Each named turn below is shown by a few rows before and after it. Which turns, in which order, take the first row of each later pair to the second? The first pair is answered.
turn Z_323:
[ -8  -4 -18  -5 -35  13  -5  17 -13  18 -21  -9 -26  -1 -27  17  -7   6
  -2 -24  14  14  11   9  16   9 -16   4  17]  ->  [ 16  -3 -25  -3 -12  -1  10   0 -19  15 -14 -39   3  -8 -20  -6  -8  22
 -14 -27  -6  18  -9   9   5   2 -27  -5  19]
[-13   1 -34 -62  -4 -16 -18   9  -4   6 -38  -3   5   7 -38  44  21  -6
 -16 -10  34   6  -6  23   2  -2  24  -3  -1]  ->  [ 31   1 -26 -63  23 -39   2  -6 -10   8 -20 -31  24   2  -8   1  22   5
 -32 -22   3  15 -28  12  -1 -16  18 -14  -6]
[-21  20 -12  -2  33 -15 -12  -9 -16 -13 -17 -10   8 -13   8   0  -6   6
   1  -9   8  24  23  -2   0   5   7   8   1]  ->  [ -9  20   5  -5  30 -16  -8 -11 -19  -7  -9   0   0  -8  21  -9  -3   0
  -4 -15   5  25  26  -5   5   3  18   6 -12]
turn Z_397:
[  3   0  -2  -7  -1  -5   2 -16  -2  14   8  10  -7   6  16  -6  -1 -13
  -6   0  -5 -15   0 -18   3   3  -5   3   0]  ->  [ -7  -6 -24 -11   5  -2  -3 -15  -5   7   0   4   6  -3   5   2   6  -4
 -11  10  -1 -18  -5 -19  -2   3 -10  -4  13]
[  7  -1 -13  10  15   6  -8   6 -20 -10  26   9  16 -13  10 -12 -24  12
  13  13 -24  28  -1   3 -14  -7  -4   2   6]  ->  [  8  -6   0  14  -9   4 -16   1 -15   2  32   6   4 -12  20 -11 -36 -11
  27   1 -23  16  -4  -4  -2  -2   3  -9   2]
[ 20  24  -4 -19  21  -1  -9 -11  -5  17 -21  16 -25   7  11  -8  13 -22
 -18 -12  13   7  25  16   5  -5 -11   6   8]  ->  [  6  12 -12 -19   1   4 -24 -16   0  25 -24   6 -21  11  -1   8   2 -32
  -6 -10  18  -6  18  11  15  -1 -11  -4  18]
[ -9  11 -31 -20   0 -15 -12 -13 -10  -6  -4 -29  15   2 -15  15  -1 -17
  -2  -5  26 -19  -4 -25  -4  -5  14 -23  21]  ->  [ 16  28  -8 -21  39 -20  15   0  -7 -20  -4  -2  10  -3   4 -21  18  -1
 -27  -2   1  13   7 -18 -17 -12  17   0   1]
turn Z_114:
[  8 -12  -8  -6 -18 -11  -6  -9 -11  20 -11 -19   7   5  -4  -7   2  25
  13   2  -3 -13 -25  17   9 -18  -3  -3 -11]  ->  [ 24   8  12   3  -8 -11   9 -10 -10  19  -6  -5   1   5  20 -30   9  16
   4   2  -7  -3 -15  12   9 -18  11   3 -20]
[ 20  -1  -5  -6  -8 -20  -6 -10  -2  12   1 -14   6   3   9 -13  -6 -13
  -8 -11  -2  -8 -24  -8  13  -2  10 -20  -4]  ->  [ 11  17  18  13   3  -9   9   4   3  -3  21   8   6  -2  29 -21  -6 -11
   0  -3  -4   5   2  -9   4   1  15   1  -9]
[-22   1 -54 -17  28  -2 -14 -10  -9  -8  10 -22  44 -13 -10 -12  -3  14
  -1  -4 -11 -19  -9 -17  -1  -1 -14   0  26]  ->  [ -2  15 -37 -22  38 -19  -4 -11 -15  -1  14 -19  39  -5   7 -34   5   5
 -15 -15 -17 -12 -12 -22  -1   0  -7  -6  14]
[ -6  14   8  -5 -15  10   7 -17  -6  -8  15   2  -7  13  17  24 -28 -28
  14  13 -28  -2   4 -14 -11   4   7  18  10]  ->  [ -9   5  -4  -9 -24   9   0 -18 -11  -6  10 -10  -7  12   2  36 -28 -26
  20  13 -23  -8   1 -10 -11   6   2  15   9]
turn Z_554:
[ -5  16  -3   5  13  16  27  29   1 -22  21 -10  23 -15   1  -8   5 -12
 -29  19  14  -5   7 -17 -22  -3   5   7  19]  ->  [ -9  16   2   9   6  12  18  30  -2 -20  25  -3  12 -10   1   2  -3 -24
 -17  18  17 -10  14 -21 -18  -1   9   6  21]
[ 10 -12  15  19   2  11 -18 -21  -4  12   4   6 -16   5  -4  -8  -7   3
   0  -2  -9   9  22 -17  -5   6 -12  10 -10]  ->  [  9 -11   9  16   8  12 -17 -18  -3   7   5   4 -13  -2  -3 -14  -9   6
  -3   2 -16  14  13 -17  -7   3 -11  13 -14]
[ -4   7 -24   9   7 -17  13   8  -3 -21   6 -16  24 -10   4   5  -6   9
 -16   4  11 -15 -15  -9  21  -1  18 -18  23]  ->  [ -7  11 -22  13   5 -17  16  10   2 -22   1 -13  16  -8   5   3  -6   6
 -11  -3  12 -16 -10 -11  23   1  23 -17  25]
Now pairs of rows:
Each pair is 2 to 3 turns apart.
[  6  20  22   0   0   1  20  -5  11  -2  20  11  -8  -2  25 -13  10   1
   8   9  -7  -1  10 -17   3   5  16   0 -17]  ->  [ 21 -17  -9  -9  -7  -3   5 -15   3  10  15 -23  11   1   4  -9   0  16
  10   4 -15 -14 -18 -11   4  -5  -6 -17  -8]
Z_114 Z_114 Z_323
[  7 -33  -8  -8 -23  -1 -29  -3  -9  15 -14 -14 -14   8 -13   5   0  -2
   1  -2  -2  -4 -11  11  10  -2  -4 -13 -17]  ->  [  8 -25   1  -2 -31  -6 -22  -7  -6  23  -9  -8 -17  13   5   0  -5 -17
   1  -8  -4  -6  -9   5  18   1   4 -18 -24]
Z_397 Z_114 Z_397
[  3  39  -6   4  13 -18  33  -2 -19  -9  34   6  18  -1  17 -24   2 -30
   1  -6  12   2   4 -27   7   1  15 -19  12]  ->  [  4  33  -3   8  28  -9  35  14 -28 -22  26  23  12 -10   9 -30   8   0
 -10  13  -5  22  15  -8  -7  -2   4   8  -1]
Z_114 Z_114 Z_397
[-41  -1 -15   1 -27   8 -11 -12  16  -7  15  -1   6  -2  -9  37 -14 -18
  22  10  36 -27   0 -22   9  11  19 -18  33]  ->  [-21   4 -37 -17  30  13   4  -5  -6 -35  -4  -4  18 -11 -30  20  18  39
  -9  23  18   8   4   7 -18  -3  -5   6  31]
Z_397 Z_114
[ 13 -10   3  -3 -16  -9   7 -26  -1  22  19 -34   5   2  11 -11 -16 -12
  21  -5 -15  -5 -24   4   2  -1 -15 -21  -2]  ->  [  4   0  -7 -12  27   4  19 -10 -13 -15   7 -13   9  -5  -3 -16   9  25
   0  15 -18  29  -1  18 -24  -8 -23   6  -2]
Z_323 Z_323 Z_397
[-23   3 -17   5 -12  -9   5  -5  -5   1   2 -20  16  -3   0  16  -9 -12
   5 -11  15 -13  -5 -10  12  15   7  -9  25]  ->  [ -1  17  19  18  -4 -11  19   6  -4   2  10  12 -10   1  25 -14  -8 -16
   0 -20  -4  13   8  -6  11   9  15  10  -5]
Z_397 Z_114 Z_397
[  2  22   4   3  13   7   7  14  -2   1  20  29  -7   4  21  -2   2 -12
 -11   9 -10   3  10 -14 -16 -12  -2  13  -2]  ->  [  0  14 -29  -9  23   7   4   4  -7  -6  10   5   3   5  -3   2  11   9
 -20  15   0   0  -3 -10 -15 -19 -10   7  14]
Z_397 Z_114 Z_397
[ 24 -17 -18  -3 -23 -15 -19 -11 -10  10   1 -50  -3  13  -3   0 -21 -10
  -3  19  -8  -9 -10 -11   5  -8   8 -34   0]  ->  [ 17  -2  16  17 -29 -17 -10 -12   0  11  20 -26 -16  12  24  -3 -27 -28
   8  11 -11  -5   7 -17   7  -1  22 -26 -11]
Z_397 Z_114 Z_397
